In the rows, zero is written as 128.
Each path is a new rotation, seen through one point. The rows after it are directions, each followed by how far the rotation turns it, in deg/step (0 if it stays put).
Each turn is a multiple of 5 degrees from 10 to 175, or 0.
Rotation 1:
[119 118 133 129 137 121 130 125 127 120 134 130 135]
[117 117 134 126 130 123 125 133 124 121 132 129 137]
[119 120 135 131 137 120 130 130 127 125 129 132 140]
[120 118 135 125 131 124 123 137 127 126 127 131 141]
[123 120 129 131 139 121 127 134 128 130 127 132 142]
[126 117 129 122 136 126 120 136 129 128 126 130 140]
[126 118 122 127 142 125 125 132 126 130 129 131 140]
[129 116 126 119 139 128 120 130 126 127 129 131 137]
[125 117 121 125 141 128 127 129 119 128 133 132 135]
[126 116 130 118 138 129 124 125 121 124 132 135 134]
[121 117 126 126 136 129 129 129 115 127 133 137 133]
[124 117 136 122 135 130 127 127 120 128 129 140 133]
[121 118 130 128 131 131 128 134 118 132 129 139 134]
[126 118 135 127 134 131 127 130 126 134 125 142 135]
[124 116 127 130 130 132 125 136 123 136 126 139 134]
[130 116 128 129 136 132 124 128 130 137 125 141 133]
[128 113 121 128 131 135 121 133 127 135 129 136 131]
[131 114 123 129 137 133 125 124 130 134 129 138 129]
[127 112 121 126 129 135 122 127 126 131 132 135 126]
[126 114 124 131 134 132 128 120 127 129 133 139 125]
[123 112 128 127 125 134 125 125 125 127 134 137 124]
[121 114 130 136 130 130 131 122 127 129 133 140 125]
[120 113 133 131 123 132 125 128 129 128 131 138 126]
Speeds:
[129 121 131 129 131 124 126 129 125 131 128 126 125] | 0
[131 128 134 124 130 128 126 123 133 126 126 130 128] | 170
[128 125 127 133 123 131 128 125 132 130 129 130 122] | 10
[125 128 130 126 127 128 131 124 122 123 132 128 125] | 35
Rotation 2:
[139 139 119 129 127 128 129 124 127 135 126 120 129]
[138 140 120 128 131 128 131 127 132 134 122 121 126]
[137 138 123 127 134 127 132 130 135 131 119 122 125]
[136 133 125 126 135 126 133 133 137 127 117 122 125]
[137 128 127 125 135 124 134 134 137 123 117 123 128]
[136 122 127 124 133 123 133 132 134 121 117 122 132]
[136 118 126 124 130 123 133 128 130 120 120 122 135]
[137 116 123 124 127 124 131 123 127 122 123 122 136]
[137 118 121 125 125 126 130 118 126 126 126 121 134]
[138 122 119 125 123 128 129 116 126 128 129 121 131]
[139 127 118 126 122 128 128 116 128 131 131 121 125]
[140 132 120 126 123 127 128 120 130 131 131 121 121]
[140 136 122 126 124 125 128 126 132 130 130 120 118]
[140 138 125 126 126 122 129 131 132 128 128 120 120]
[140 137 128 125 128 121 130 136 131 125 126 119 124]
[139 135 128 126 130 120 131 138 129 124 123 119 130]
[138 132 128 127 131 121 132 136 126 124 120 119 137]
[136 129 126 127 131 124 132 131 126 126 118 120 140]
[135 126 122 128 132 126 133 126 127 129 118 122 141]
[135 124 119 128 132 129 132 121 129 130 118 122 138]
[135 124 118 127 131 130 132 118 132 131 120 123 132]
[136 124 118 126 130 131 132 117 136 130 122 123 125]
[137 124 120 124 128 128 131 119 138 128 124 123 120]
Speeds:
[129 127 133 126 129 124 129 135 130 123 127 128 125] | 35
Rotation 3:
[124 129 132 126 129 135 134 137 134 119 140 125 118]
[130 138 136 130 129 136 117 131 120 123 135 132 121]
[127 122 124 137 127 130 113 134 124 117 126 124 128]
[126 118 130 130 134 125 131 144 128 118 130 133 126]
[123 137 128 127 128 128 124 143 123 130 125 140 122]
[118 129 122 133 127 136 115 135 138 130 124 128 125]
[118 122 132 125 137 138 129 130 136 118 131 132 125]
[123 138 127 117 130 134 125 132 119 118 134 132 125]
[132 133 119 130 131 133 114 138 129 124 135 122 131]
[132 120 129 135 142 135 125 136 126 122 128 135 132]
[123 124 122 122 128 130 125 137 117 125 123 142 130]
[123 131 121 122 125 128 122 142 138 131 127 132 134]
[125 133 130 130 138 143 131 133 138 128 125 134 132]
[121 128 120 121 129 145 127 124 122 124 130 134 126]
[131 126 124 117 125 133 119 133 130 122 141 127 136]
[138 134 130 130 136 135 128 136 126 121 128 130 142]
[131 124 115 132 129 138 131 135 117 128 123 134 131]
[130 117 124 123 121 132 125 137 133 136 131 138 134]
[126 134 134 124 125 136 129 132 135 126 120 137 141]
[123 133 117 126 122 143 137 129 129 123 124 125 131]
[134 124 127 123 123 142 131 130 131 130 143 128 128]
[137 131 136 127 123 138 122 126 122 122 131 133 140]
[133 124 119 132 120 132 130 134 121 118 122 124 139]
Speeds:
[125 123 130 124 126 125 126 126 128 123 127 129 132] | 95
[128 123 122 128 125 127 126 130 133 129 131 123 128] | 125
[128 128 123 123 135 130 126 128 129 130 128 130 133] | 10
Rotation 4:
[121 126 125 128 115 122 125 128 133 113 130 134 127]
[124 129 129 123 122 125 130 120 133 112 132 137 129]
[125 122 131 129 115 127 128 122 134 118 132 138 125]
[118 126 129 127 119 121 124 125 130 113 127 136 128]
[123 127 135 124 124 126 129 120 133 116 131 141 128]
[120 122 134 130 116 126 126 127 134 120 130 139 125]
[117 128 133 124 124 122 124 129 132 115 128 139 129]
[122 126 138 124 123 129 129 126 136 119 134 141 128]
[119 123 134 128 117 126 125 134 136 119 130 137 127]
[119 130 132 121 126 125 127 132 135 114 131 137 131]
[125 125 134 125 119 131 131 130 139 118 136 138 128]
[120 126 128 127 116 125 126 135 136 115 131 133 128]
[124 130 129 121 123 127 130 128 135 111 134 135 131]
[126 125 130 127 115 129 131 127 137 116 136 135 127]
[121 127 125 126 117 123 126 129 132 112 129 133 128]
[125 129 130 123 121 126 130 120 134 113 133 137 129]
[124 123 130 130 114 126 127 123 134 117 131 137 126]
[119 127 128 125 120 121 125 125 130 113 127 137 128]
[124 126 135 125 122 127 129 119 133 117 132 141 128]
[120 122 133 130 116 124 125 127 133 119 128 139 125]
[117 128 133 123 125 123 125 127 132 114 128 140 129]
[122 125 138 126 121 129 129 125 136 120 133 141 127]
[118 124 133 128 118 124 124 134 134 118 129 137 128]
Speeds:
[129 123 128 133 121 129 127 131 129 132 128 127 125] | 130
[131 130 124 126 126 130 130 133 131 125 132 124 130] | 25
